In the rows, zero is written as 128.
The rows below fall into families. The same turns and mirrors carry the whole set onto itself and the rows of a family onto each other. For each named row, which other rows are in its family? Write them in the order they are listed.
These 28 rows form 7 families of 4 rows each.
pul: [ 83 127 101 120 140 133 105 125 137 114 131 108 128 127  89]
Kad: [119 101 114 119 137 166 154 114 126 113 108 136 153 109 115]
Vuzon: [121 116 127 109 156 110 116 110 124 114 158 122 137 146 136]
Gula: [116 106 116 129 158 103  97 136 139  95 130 148 164 139 118]
Sisu: [147 116 109 153 147 143 101 134 139 124 107 141 119 142 144]
nepum: [121 130 120 130 139 147 162 156 135 125 101 126 126 116 130]
Siz: [109  86 108 100 147 150 116 128 129 108 112 108 111 108 115]
vigag: [105 102 124 114 150 111 122 146 132  91 112 133 130 144 157]
zazok: [102 149 101 140 129 141 113 125 145 126 123 118 125 116  93]
vut: [132 134 117 134 128 125 150 116 124 140 148 128 121 110 117]
Nik: [ 90 129 103 131 144 117  84 122 139 105 132 124 134 146 113]
nefo: [145 128 123 111 139 115  91 123 137 127 115 160 139 141 138]
Rugi: [112 112 123 101 143 120 139 111 119 119 155 111 125 114 115]
kopi: [116 105 111  87 131 135 128 135 121 142 118 133 126 113  92]
Ris: [134 112 103 138 130 157 131 135 135 131 103 126 104 101 117]
volut: [104  76 113 111 148 147 135 116 118  99 117 138 158 136 123]
rumun: [ 99  97 111 105 155 121 123 139 133 100 130 125 157 111  89]
Zigus: [139 134 113 158 142 116 115 137 147 113 119 158 157 118 116]
Ves: [110 153 103 152 133 126  94 123 147 117 124 132 131 136 115]
Dibi: [148 138 116 118 128 140 124 134 136 152 109 152 130 118 109]
kup: [123  92 114 137 139 133 119 111 126  96 114 159 156 142 147]
sivi: [132 136 127 139 145 128 133 148 142 108 103 141 131 134 159]
kudi: [113  95 117  82 140 110  96 126 124 117 124 144 135 138 120]
Sare: [143 136 123 143 143 114 126 115 128 132 151 137 132 142 139]
bub: [122 125 109 135 137 136 142 141 141 120 120 137 149  89  87]
zasas: [ 95  97 119 104 146 131 152 155 124 109 112 116 125 125 127]
vatuv: [122  92 116 114 164 136  87 128 132 101 116 123 126 148 141]
nebu: [139 116 116 145 129 153 138 111 136 108 103 158 152 115 137]

Which other rows belong to the same family as vatuv? Sisu, Siz, Ris
Which other rows belong to the same family as Gula? rumun, Zigus, bub
Which other rows belong to the same family as zazok? pul, Nik, Ves
Which other rows belong to the same family as nepum? vigag, sivi, zasas

